The rows of Y fall into several groups, and each row is roughly a mix of its group's hidden directions.
Y:
[[ 10 -24   2 -16   8 -18  -6   5   0   6]
 [  2 -20  10   1   3   7  -9   1 -14  24]
 [ 11 -25   7 -19   7 -11  -3   3  -4   8]
 [-10  -6  -1  -1   5   3   9  -8 -17 -29]
 [-16 -11 -10  26   3  -4   6  14  -8  -4]
 [ 16  11  -2  -6 -26   7  -3 -11  12   1]
 [  9  -8  15   7  13  -2  -8  23 -10  14]
 [ -2  -5  -8   6 -21  -2  -9 -12   3 -25]
 [-24  -8   0   4 -13  19  -1   6   0  13]
 [ 20  -1  10 -22   0   0   4 -15   3 -13]
 [-23  -6  -2   4  12 -12   3  17   2  16]
 [-21  18  -7  20  -4  10  -8  -3  -4  -4]
 [ 25  -1   2  -8  14 -21   1  -3  -2  -8]
 [ -3  -4   9  13 -18  15   6  15  11  15]
 [  1  -8  10  -1  15   8  -4  -4 -16  26]
 [ -2  26   0   7  -6  16   8 -13   0 -14]
 [-20 -15  -6  20  12  -6   2  14  -3   4]
 [ 17   9   8 -23  -7   5  -8 -12  11   7]
 [ 11 -25   6 -17   8 -14  -6   3  -4   8]
 [  2  12  -2 -15 -15   5   2 -25  10  -8]
 [ -4  -2 -18  21  -5  -6   1  17  11  14]
 [ 19  -1  -2 -14  14 -21  -2  -8   0 -12]
 [-18   7  -7  19  -7 -10 -10  -9   2 -19]
 [-26  12  -8  14   7 -15   0   2   5  -7]
 [ 15  -6  -1   3 -24   5  -9  -7   2 -21]
 [  9 -23   9 -27   0  -1   0  -4   1   3]
 [ 10  10  -8 -11 -16   2  -5  -9  23  13]
 [  5  12  -9   4 -28   5   5 -15   6 -10]
 [ -8  -9  14   7 -21  14 -17   2  10   6]
 [-12 -10   5  13  13  -2   6   7 -22 -16]
 [ 17 -20   6 -21   8 -12   3   1  -1   4]
 [  7 -19  -2 -10  13 -24 -13   4  -2   3]
 [-21  12  -8  16   2 -10  -6 -13   0 -15]
 [-16 -14  -6  24   7  -4   4  15  -9  -2]
 [  9  11  -8 -20 -13   3  -2 -16  18   1]
 [ 20 -12   9 -14   1  16  -1  -7 -11  15]
 [-22   8  -9  10   0 -17   4  12  13 -11]
 [-15   4  -8  16 -11  -8 -10 -10   2 -22]
 [  8   3 -12 -15  20 -15  14  -5  -9  -6]
 [-24  10 -10  13   1 -11  -5 -12   1 -15]
 [  3   0 -10 -11  19 -22  -8 -10  -9 -11]
 [-15  19  -4  23 -11  12  -4   2   5  -2]
 [-13   4 -11   2  -8 -15   6  14  18 -18]
 [-16 -11   0   1   8   2   7  -8 -15 -26]
 [-27  -5  -3  13  -8  13  -8   7  -5  13]
 [-17  -6  -9  18   7  -6  -6  15 -11  15]
 [-16  19 -11  25  -3   3  -2   6   2  -1]
 [-20  -8  -2  17  17  -7   8   7 -14  -6]
 [-10  -4  19 -11  13   3   2 -16 -15 -13]
 [-25  -9  -2   2 -14  19  -1   6   3  12]
 [ 10  11  -4   1 -11  -2  -6   3  19  26]
 [ 14  24  -3   8   3  -9   1  -8   8 -19]
 [-17   6   0  -5   7  -2  10 -22  -8 -19]
 [ 19   4  20 -15  -7   9  -6  -8 -10  -9]
 [ -2 -24   5   5  -1 -10 -13  16   0  17]
 [ 12 -14   2 -15  -6   1  10  24   9   9]
 [  8 -10   9  -6   9  13  -5 -12 -17  21]
 [ 27   8  14  -8 -13   8  -6   3  -8  -3]
 [-14 -12  -9  24   6  -4   6  16  -9  -5]
 [-18   8  -8  18  -6 -13  -7  -2   6 -18]
 [ 20   8   9 -24  -5   5  -9  -8   9   8]
 [ 14   9 -11 -13 -16   2  -5  -5  22  10]
 [ 10  14  11   3  17   0   6  18   0  19]
 [ -1  21 -10  -5   0  -6  12  -3  14 -22]
 [ -9  17 -13  -5   0  -8  10  -6  13 -22]
 [-15 -13  -7  23   9  -5   5  16  -9  -2]
 [ -9  13  -3  29   5  -3 -10   5 -13   2]
 [ 15  13   6 -20 -14   5  -4 -16  10   3]
 [ 27   6   3  -6 -12  12  -1 -11   0 -14]
 [  9 -10  14   5   6   5  -5  15  -9  26]
 [  9 -27   8 -10   4  -9  -1  12  -2  16]
 [ 14  11   6   3   3  13  -8 -25 -13  -3]
 [-15  16   2  22  12  -5 -10 -11  -9   2]
 [ 18   5   8 -20  -3   4   6 -17   6 -16]
 [  0  25  -7  -3  -1  10  12 -14   4 -17]
 [ 17  10   4 -11 -11   2  -9  -2  17  20]
 [ 15  12   9 -25  -5   4  -6 -15   8   4]]

Here is one row of each group, with its name. Which group are the others in?
[  9   6  -9   5  22 -19   6   3 -17   0] | S
[ 16  10  19 -23   5   3  -7  -9  -2   6] | A
[  2 -17  11   7   2   1  -8  16  -8  24] | Q

[ 25 -13   6 -12 -12  15  -3  -7  -5   0] | Q
[  2 -13  -4   7  11 -26 -18   9  -1   4] | S
[-10  27  -9  19  -2   6   0  -4   2 -10] | S
[-10 -12   3  21  13  -4   2  19 -15   0] | A
[ 24   6  -2  -6 -14   3  -9  11  13  15] | A
[ -1  17 -14 -14   7   2  17 -13   2 -16] | S
